| -.38 |  .00 |  .01 |  .21 |  .02 |  .42 | -.02 |  .39 |
|  .25 |  .29 |  .28 |  .27 |  .25 | -.70 |  .29 | -.64 |
->
|  .25 |  .29 |  .28 |  .27 |  .25 | -.70 |  .29 | -.64 |
| -.38 |  .00 |  .01 |  .21 |  .02 |  .42 | -.02 |  .39 |

| -.15 |  .12 | -.02 |  .16 |  .08 |  .27 |
| -.17 | -.55 |  .35 | -.45 |  .27 | -.30 |
|  .11 |  .01 |  .10 |  .59 |  .25 | -.33 |
| -.15 |  .19 | -.21 |  .16 |  .16 |  .27 |
| -.03 |  .00 |  .18 | -.11 |  .18 |  .09 |
|  .08 | -.14 | -.14 | -.35 |  .07 | -.07 |
|  .01 | -.24 |  .00 |  .30 |  .24 |  .22 |
| -.08 | -.08 |  .00 |  .15 |  .08 | -.30 |
|  .13 | -.13 | -.20 | -.43 |  .11 |  .43 |
| -.07 |  .36 |  .06 | -.18 |  .10 | -.20 |
->
| -.07 |  .36 |  .06 | -.18 |  .10 | -.20 |
|  .13 | -.13 | -.20 | -.43 |  .11 |  .43 |
| -.08 | -.08 |  .00 |  .15 |  .08 | -.30 |
|  .01 | -.24 |  .00 |  .30 |  .24 |  .22 |
|  .08 | -.14 | -.14 | -.35 |  .07 | -.07 |
| -.03 |  .00 |  .18 | -.11 |  .18 |  .09 |
| -.15 |  .19 | -.21 |  .16 |  .16 |  .27 |
|  .11 |  .01 |  .10 |  .59 |  .25 | -.33 |
| -.17 | -.55 |  .35 | -.45 |  .27 | -.30 |
| -.15 |  .12 | -.02 |  .16 |  .08 |  .27 |

|  .42 |  .09 |  .07 | -.46 | -.16 |
|  .46 |  .42 |  .09 | -.29 |  .11 |
| -.01 |  .34 |  .11 | -.24 | -.29 |
| -.04 |  .35 |  .07 | -.17 | -.37 |
|  .16 | -.08 | -.60 |  .64 |  .33 |
|  .47 |  .10 |  .09 | -.43 | -.11 |
|  .11 |  .36 |  .08 | -.08 | -.37 |
->
|  .11 |  .36 |  .08 | -.08 | -.37 |
|  .47 |  .10 |  .09 | -.43 | -.11 |
|  .16 | -.08 | -.60 |  .64 |  .33 |
| -.04 |  .35 |  .07 | -.17 | -.37 |
| -.01 |  .34 |  .11 | -.24 | -.29 |
|  .46 |  .42 |  .09 | -.29 |  .11 |
|  .42 |  .09 |  .07 | -.46 | -.16 |

|  .15 |  .19 |
|  .30 | -.01 |
|  .13 |  .16 |
| -.23 | -.72 |
|  .14 |  .26 |
| -.19 | -.67 |
| -.45 |  .31 |
| -.41 |  .27 |
->
| -.41 |  .27 |
| -.45 |  .31 |
| -.19 | -.67 |
|  .14 |  .26 |
| -.23 | -.72 |
|  .13 |  .16 |
|  .30 | -.01 |
|  .15 |  .19 |

| -.04 | -.31 |  .04 |  .10 |  .39 | -.03 |  .00 |  .21 |
|  .72 |  .40 |  .61 |  .12 |  .20 | -.03 | -.13 |  .02 |
|  .07 |  .09 |  .12 |  .02 |  .30 |  .00 |  .31 |  .33 |
| -.44 |  .15 | -.24 | -.26 | -.40 | -.10 |  .13 | -.25 |
|  .36 |  .04 |  .34 | -.04 |  .13 | -.28 | -.16 |  .06 |
->
|  .36 |  .04 |  .34 | -.04 |  .13 | -.28 | -.16 |  .06 |
| -.44 |  .15 | -.24 | -.26 | -.40 | -.10 |  .13 | -.25 |
|  .07 |  .09 |  .12 |  .02 |  .30 |  .00 |  .31 |  .33 |
|  .72 |  .40 |  .61 |  .12 |  .20 | -.03 | -.13 |  .02 |
| -.04 | -.31 |  .04 |  .10 |  .39 | -.03 |  .00 |  .21 |

| -.05 | -.04 | -.03 | -.01 | -.01 | -.02 |  .22 |  .61 |  .14 |
|  .51 |  .03 | -.03 | -.01 |  .01 |  .02 |  .04 | -.02 |  .02 |
| -.01 | -.03 |  .04 |  .35 |  .55 |  .08 |  .02 |  .06 |  .01 |
|  .02 | -.03 |  .01 | -.02 | -.02 |  .15 |  .63 |  .13 | -.04 |
| -.01 | -.03 | -.01 |  .01 |  .02 | -.02 |  .36 |  .50 |  .04 |
| -.03 | -.01 |  .02 | -.01 |  .13 |  .59 |  .22 | -.02 |  .00 |
|  .21 |  .65 |  .09 |  .00 | -.04 |  .01 |  .00 | -.03 | -.01 |
|  .48 |  .37 |  .03 |  .00 | -.03 | -.04 |  .03 |  .01 |  .00 |
|  .04 | -.02 |  .01 |  .03 |  .30 |  .62 |  .06 | -.03 | -.01 |
|  .30 |  .56 |  .10 |  .02 | -.05 |  .02 |  .03 | -.01 |  .03 |
->
|  .30 |  .56 |  .10 |  .02 | -.05 |  .02 |  .03 | -.01 |  .03 |
|  .04 | -.02 |  .01 |  .03 |  .30 |  .62 |  .06 | -.03 | -.01 |
|  .48 |  .37 |  .03 |  .00 | -.03 | -.04 |  .03 |  .01 |  .00 |
|  .21 |  .65 |  .09 |  .00 | -.04 |  .01 |  .00 | -.03 | -.01 |
| -.03 | -.01 |  .02 | -.01 |  .13 |  .59 |  .22 | -.02 |  .00 |
| -.01 | -.03 | -.01 |  .01 |  .02 | -.02 |  .36 |  .50 |  .04 |
|  .02 | -.03 |  .01 | -.02 | -.02 |  .15 |  .63 |  .13 | -.04 |
| -.01 | -.03 |  .04 |  .35 |  .55 |  .08 |  .02 |  .06 |  .01 |
|  .51 |  .03 | -.03 | -.01 |  .01 |  .02 |  .04 | -.02 |  .02 |
| -.05 | -.04 | -.03 | -.01 | -.01 | -.02 |  .22 |  .61 |  .14 |

|  .36 |  .01 | -.39 |
|  .03 | -.04 |  .47 |
| -.59 | -.48 |  .29 |
| -.37 | -.38 | -.44 |
| -.36 | -.58 | -.10 |
| -.41 |  .61 | -.43 |
| -.07 | -.44 | -.04 |
| -.22 |  .27 | -.34 |
| -.30 |  .47 | -.27 |
| -.49 | -.31 |  .35 |
| -.26 | -.29 |  .06 |
| -.03 | -.06 |  .42 |
->
| -.03 | -.06 |  .42 |
| -.26 | -.29 |  .06 |
| -.49 | -.31 |  .35 |
| -.30 |  .47 | -.27 |
| -.22 |  .27 | -.34 |
| -.07 | -.44 | -.04 |
| -.41 |  .61 | -.43 |
| -.36 | -.58 | -.10 |
| -.37 | -.38 | -.44 |
| -.59 | -.48 |  .29 |
|  .03 | -.04 |  .47 |
|  .36 |  .01 | -.39 |

|  .63 |  .38 |
|  .11 | -.38 |
->
|  .11 | -.38 |
|  .63 |  .38 |
